One hidden turn or mirror swaps the rows below in pairs. Which row is each named row swapped with?
The rows were stretched afterwards, more along some directions than others.
fava: |  1.752 | -0.414 |  0.444 |  0.286 | -1.103 |  2.860 | -1.788 | -1.646 |  0.856 |  0.598 | -2.569 |  2.255 |  0.935 | -0.298 |  0.095 | -0.152 | -0.619 |  0.344 | -0.640 | -0.358 | -2.018 |
befe: | -1.754 |  0.630 | -0.731 | -0.859 | -0.842 |  0.237 |  2.069 |  0.712 | -0.387 | -0.273 | -1.608 |  0.705 | -0.730 | -0.088 |  1.567 | -1.031 | -3.818 |  0.520 | -0.883 | -1.126 | -0.294 |
zal: |  0.729 |  0.047 |  0.941 |  3.230 | -1.773 |  0.172 | -0.672 | -3.295 | -0.697 | -1.071 |  0.434 | -0.711 | -1.912 | -0.973 | -1.629 | -0.543 |  0.695 |  0.140 |  0.955 |  1.030 | -1.105 |
Rab: | -0.337 | -0.300 | -1.549 | -0.103 |  0.452 |  1.243 | -1.567 | -0.334 |  2.638 | -1.400 |  1.588 | -1.042 | -1.639 | -2.730 |  0.665 |  0.733 |  2.837 | -1.561 |  1.215 | -0.846 |  0.323 |
kozo: |  3.025 |  1.187 |  0.697 |  1.106 | -0.909 | -0.012 | -1.012 |  0.953 |  0.700 |  1.323 |  2.292 |  0.204 | -2.626 | -2.352 |  0.600 | -1.324 |  2.180 | -2.710 |  0.659 |  0.189 | -0.266 |
fut: |  1.542 | -0.271 |  0.537 |  2.194 |  2.933 | -0.356 |  0.800 | -0.494 | -1.084 | -0.194 | -0.826 | -3.925 |  0.489 | -3.752 |  0.617 |  0.895 | -1.508 | -1.082 | -1.196 | -1.878 |  1.059 |
fimak: |  0.516 |  0.911 | -0.580 |  0.853 | -1.130 | -0.825 |  0.345 |  1.485 |  0.395 |  0.002 | -0.707 |  0.844 |  1.627 |  1.294 | -1.729 | -0.803 | -0.664 |  1.111 |  0.525 | -1.153 | -0.186 |
gedur: |  1.627 | -1.095 |  0.201 |  0.774 | -0.506 | -0.306 | -2.663 |  0.703 |  2.218 | -0.485 |  2.713 | -1.932 | -0.018 | -3.189 |  0.849 |  0.411 |  0.439 | -2.679 |  0.023 | -0.241 | -0.046 |
diso: | -0.901 | -0.160 | -0.538 |  1.393 | -1.461 | -0.338 | -0.456 |  0.740 |  1.152 | -0.719 | -0.017 | -0.395 | -0.604 | -0.405 |  0.327 |  0.116 | -3.071 | -1.960 | -0.010 | -0.825 |  0.142 |
Noguz: |  2.025 | -0.538 |  0.366 | -0.294 |  2.146 |  2.649 |  0.497 |  2.190 | -0.222 |  0.511 |  0.443 |  1.700 | -1.603 | -2.146 | -0.222 | -1.713 | -2.471 |  0.015 | -0.503 | -1.851 | -1.599 |
vaso: |  0.502 |  0.008 |  0.028 |  3.284 |  1.184 | -0.684 |  0.649 |  1.729 |  0.829 | -1.161 |  0.274 | -1.668 | -1.809 | -2.517 | -2.480 |  2.230 |  1.311 |  0.849 | -1.227 | -1.272 | -0.410 |
Beko: |  1.193 |  0.784 | -1.154 |  3.530 | -0.837 |  2.298 | -3.021 | -0.259 |  2.628 | -1.981 |  0.446 |  0.083 | -0.228 | -1.676 |  0.422 |  1.102 | -0.308 | -0.955 | -0.774 | -2.432 | -1.113 |
vok: |  0.891 |  0.408 |  0.552 |  2.328 | -0.235 | -0.950 | -2.902 |  0.585 |  0.477 |  0.591 |  1.311 |  1.009 | -1.868 | -2.248 | -2.447 |  1.021 |  2.284 | -0.681 | -1.186 | -0.112 |  1.098 |
mag: |  0.252 |  1.063 | -0.966 |  2.797 |  0.660 | -1.140 | -0.046 |  1.800 | -0.070 | -2.294 |  1.408 | -3.764 | -0.766 | -3.878 |  1.425 |  1.627 |  0.131 | -0.693 | -1.393 | -2.647 |  0.628 |
Fenas: | -1.038 |  0.298 | -0.497 | -0.443 | -0.949 | -0.420 |  0.268 | -0.142 | -2.761 | -0.943 | -1.162 |  0.141 | -0.135 |  0.679 |  0.844 | -1.362 | -1.496 |  1.666 | -0.310 | -0.838 | -1.035 |
Kur: |  1.194 | -0.504 |  0.121 |  0.585 |  3.187 |  1.807 | -0.267 |  1.351 | -1.441 |  0.248 |  0.136 |  0.928 | -0.766 | -2.832 | -0.780 |  1.206 |  0.181 |  1.035 | -1.832 | -2.620 |  0.332 |
dip: |  0.970 | -1.754 | -0.433 |  3.429 |  0.031 |  0.387 | -2.903 |  0.734 |  1.911 | -0.478 |  1.198 |  0.203 | -0.229 | -1.615 | -2.506 |  1.310 |  2.243 | -0.713 | -1.266 | -1.877 |  0.609 |
Sumup: | -0.005 | -0.424 | -1.620 |  0.647 | -0.638 |  0.610 | -3.919 | -1.482 |  1.435 | -0.115 |  1.504 |  1.183 |  0.754 |  0.054 | -0.556 | -2.432 |  0.368 | -0.695 |  0.215 | -0.090 |  1.319 |
Mepo: |  0.063 | -0.426 |  1.108 | -0.233 |  1.948 | -1.050 |  1.831 | -1.177 | -1.224 | -0.941 |  0.349 | -2.127 | -1.025 | -1.224 | -2.315 |  0.462 |  0.507 |  0.402 |  0.935 |  1.027 |  0.908 |
dur: |  2.452 | -1.084 |  0.457 |  3.736 | -1.574 |  2.780 | -2.549 | -1.345 |  0.137 | -3.214 | -0.373 | -0.838 | -0.327 | -1.255 | -0.620 |  0.861 |  0.906 | -1.203 | -0.830 | -2.056 | -2.684 |
Lopi: | -0.586 | -0.521 | -0.673 |  0.292 | -0.681 | -0.442 | -0.051 |  1.225 |  0.633 | -1.700 |  2.257 |  1.635 | -0.714 | -1.348 | -1.177 | -0.292 | -2.228 | -1.043 |  0.312 | -0.236 |  0.334 |
Piri: |  3.227 | -1.946 |  1.239 |  3.741 | -0.888 |  1.320 |  0.247 | -0.832 |  1.625 |  0.772 | -0.134 | -0.930 |  0.520 | -0.761 |  2.080 | -0.406 | -1.892 | -1.321 | -0.044 | -1.240 | -2.073 |
tes: |  1.994 | -0.588 |  0.719 |  0.967 | -0.858 |  0.906 | -1.039 |  0.274 |  3.747 | -1.598 |  0.960 | -0.458 | -0.671 | -1.152 |  0.686 | -0.522 | -0.077 | -1.244 |  0.093 | -0.999 | -2.146 |
Num: |  1.052 |  1.693 | -0.553 |  0.580 |  0.247 |  0.859 | -2.595 | -1.101 |  0.197 | -2.404 | -0.246 | -0.657 |  1.975 | -2.545 | -0.253 | -0.018 | -2.456 | -0.343 |  0.689 | -1.378 | -1.453 |
Divum: | -0.762 | -1.535 | -0.348 | -0.228 | -2.741 | -0.089 |  0.182 |  0.464 | -0.011 | -0.353 | -0.256 |  1.446 | -0.864 |  1.328 |  0.767 |  0.340 | -1.476 | -1.302 | -0.686 |  0.425 | -0.604 |
fipur: | -0.231 | -0.136 |  0.559 |  3.294 | -0.079 | -1.342 |  2.318 | -1.550 | -1.166 | -2.222 |  0.103 | -4.429 |  0.207 | -2.107 | -0.818 |  1.188 | -1.135 |  0.709 | -0.315 | -1.186 |  0.073 |
fer: |  1.256 | -2.246 |  1.157 |  0.091 | -1.176 |  1.822 | -1.659 | -0.700 |  0.836 | -1.500 | -0.447 |  1.094 |  0.569 |  1.272 | -0.194 | -0.386 | -0.935 | -0.810 | -0.474 | -0.424 | -1.272 |
ruz: |  2.552 |  1.435 |  1.178 |  1.462 |  1.071 |  0.102 |  0.610 |  2.082 |  0.107 |  0.829 | -1.315 | -0.148 | -1.394 | -1.211 | -2.565 |  0.746 |  3.485 |  1.528 | -1.195 | -2.011 | -0.156 |
Rovog: | -0.730 |  0.724 | -0.612 |  1.771 |  2.225 |  0.441 | -1.429 | -1.416 |  1.152 | -0.782 |  0.741 | -2.581 | -1.155 | -3.084 | -2.229 |  1.965 |  1.117 | -0.335 |  0.891 | -0.894 |  1.262 |
gis: |  0.117 |  2.326 | -1.488 |  2.759 |  1.753 | -1.465 |  2.550 |  1.393 | -1.457 | -0.617 |  0.091 | -2.677 | -1.570 | -3.203 |  0.141 |  1.031 | -1.361 | -0.313 |  0.274 | -1.337 |  0.634 |
fid: |  2.537 |  1.424 | -0.402 |  0.125 |  1.488 | -0.096 |  1.147 | -0.001 | -1.789 |  2.173 | -1.086 |  1.501 |  0.072 | -2.043 |  0.783 | -0.477 | -2.415 | -1.699 | -0.523 |  0.018 |  0.753 |
koti: |  2.848 |  1.964 |  1.070 |  2.531 |  0.335 | -1.248 |  2.732 |  2.234 |  0.284 |  0.823 | -1.547 |  0.844 | -0.363 | -2.035 | -1.087 |  1.079 | -2.586 | -0.122 | -0.872 | -1.042 | -0.139 |
fab: |  0.778 | -0.124 |  0.793 |  0.446 |  2.079 |  0.232 |  1.150 | -0.985 |  2.211 |  0.005 |  1.050 | -1.817 | -2.326 | -3.103 | -2.333 |  2.412 |  2.223 | -0.583 |  0.275 |  0.620 |  0.381 |
bor: |  2.050 |  0.405 |  0.251 |  2.169 |  2.361 | -0.374 | -0.006 |  1.714 |  0.590 |  2.192 | -0.189 |  1.015 |  1.514 | -1.748 | -1.337 |  0.240 | -3.778 | -0.327 | -0.664 | -1.043 | -0.055 |
muton: |  0.123 |  0.289 |  0.287 |  2.582 |  1.958 | -0.863 |  2.170 |  1.399 | -2.281 |  0.972 | -1.823 |  0.491 | -0.251 | -1.085 | -3.634 |  0.360 | -2.790 |  1.899 | -2.026 | -1.537 |  0.435 |
Daris: |  1.108 |  1.930 | -1.273 |  2.633 |  0.597 |  2.370 | -2.422 |  0.053 | -0.033 | -3.254 | -0.423 |  0.073 |  0.785 | -2.100 | -0.778 |  0.210 | -3.109 |  0.166 | -0.968 | -2.483 | -2.232 |
gazum: | -2.154 | -1.295 | -0.880 | -0.410 | -1.264 |  0.505 | -2.002 | -0.443 |  0.935 | -1.123 |  2.663 |  0.688 | -0.082 | -0.534 | -0.095 | -1.496 | -1.195 |  1.134 |  0.050 | -0.964 |  1.049 |
deze: |  0.803 |  1.163 |  0.826 |  2.983 |  3.501 | -0.584 |  1.077 |  1.621 |  0.310 | -1.734 | -0.670 | -3.427 | -0.818 | -3.942 | -1.261 |  3.385 | -1.579 | -0.907 | -1.196 | -2.411 |  0.502 |
Zel: |  3.574 | -0.432 |  2.727 |  2.312 |  0.142 |  1.085 |  0.585 | -1.075 |  0.938 |  1.315 |  0.313 | -1.027 | -1.730 | -3.649 | -1.819 |  0.841 |  3.561 |  0.161 | -0.217 | -0.603 | -0.295 |
Vif: | -0.760 | -0.330 | -0.799 |  1.915 | -1.757 |  0.246 | -3.839 | -3.086 | -0.085 | -3.235 |  0.580 | -0.894 |  0.504 | -1.210 | -1.196 | -0.323 | -0.602 | -1.655 |  0.228 |  0.068 |  0.487 |
fef: |  0.928 | -1.295 |  0.648 |  1.318 | -3.206 |  0.615 | -0.288 | -1.320 | -0.742 |  0.602 | -0.292 |  1.546 |  1.741 |  0.532 | -0.190 | -1.206 | -1.555 |  0.373 |  0.738 | -0.160 | -0.740 |
gavar: |  0.391 | -0.692 | -0.205 |  3.125 | -1.101 |  1.437 | -0.869 |  1.461 |  0.963 | -1.324 | -1.669 |  1.862 |  0.739 |  0.792 | -1.441 |  0.739 | -3.285 |  1.321 | -2.256 | -2.046 | -2.427 |
Fiv: |  1.554 |  0.919 | -1.124 |  2.424 |  0.328 | -0.047 | -2.600 | -0.253 | -0.523 | -0.229 |  0.288 |  0.580 |  0.436 | -2.118 | -1.283 |  2.101 |  3.158 |  0.155 |  0.515 | -1.116 |  1.175 |
buku: |  0.451 |  0.778 |  0.391 |  0.765 | -1.821 | -1.688 | -1.324 |  0.843 | -0.214 | -1.797 |  0.337 | -2.311 | -0.284 | -2.879 |  2.152 |  0.778 |  0.362 | -1.126 | -1.331 | -1.747 |  0.302 |
Zuzuk: | -1.907 |  0.622 | -1.560 |  2.348 | -0.521 |  0.049 | -3.810 | -0.891 | -0.031 | -4.359 |  0.562 | -0.593 |  1.070 | -0.715 | -2.057 |  2.030 | -1.687 | -1.116 |  0.780 | -0.885 |  0.218 |
fomag: |  2.406 |  0.937 |  0.210 |  0.578 |  3.689 | -0.466 |  2.410 |  1.785 | -1.722 |  2.957 | -1.143 | -0.639 | -1.246 | -2.174 |  0.088 | -2.035 | -1.254 |  0.020 | -1.500 | -1.143 |  1.121 |
vofes: | -0.099 | -0.261 |  0.781 |  0.252 | -1.872 | -2.631 |  2.091 | -0.230 |  1.664 |  0.592 |  0.433 | -2.202 | -1.607 | -2.322 |  0.754 |  0.672 |  1.732 | -0.960 |  0.255 |  1.307 |  1.289 |
mes: |  0.279 |  0.913 |  1.065 |  0.371 | -0.205 |  0.624 | -1.712 | -1.258 | -0.608 | -0.259 | -0.442 | -0.092 |  0.309 | -1.773 | -1.414 | -0.382 | -2.773 |  1.026 | -1.739 | -0.250 | -0.647 |
fifit: |  1.600 |  1.380 |  0.140 |  0.858 |  1.045 |  0.649 | -0.581 | -1.118 |  0.491 |  2.088 |  1.135 | -0.242 |  1.182 | -1.566 |  0.401 | -1.258 | -1.428 |  0.232 |  0.592 | -0.718 |  0.348 |
vonal: |  1.342 |  0.667 | -0.750 |  0.709 |  0.485 | -1.664 | -1.419 | -1.346 |  0.912 |  0.834 |  2.577 | -1.196 | -1.535 | -3.962 |  0.412 |  1.144 |  3.835 | -2.770 |  0.364 |  0.868 |  3.254 |

vaso is swapped with gavar
fid is swapped with vonal
Kur is swapped with Lopi
Beko is swapped with gis
befe is swapped with Rab
Sumup is swapped with fomag
mag is swapped with Daris
fef is swapped with Zel
fipur is swapped with dur
Piri is swapped with zal
mes is swapped with gedur
Vif is swapped with fut
fimak is swapped with ruz
vok is swapped with bor
muton is swapped with dip

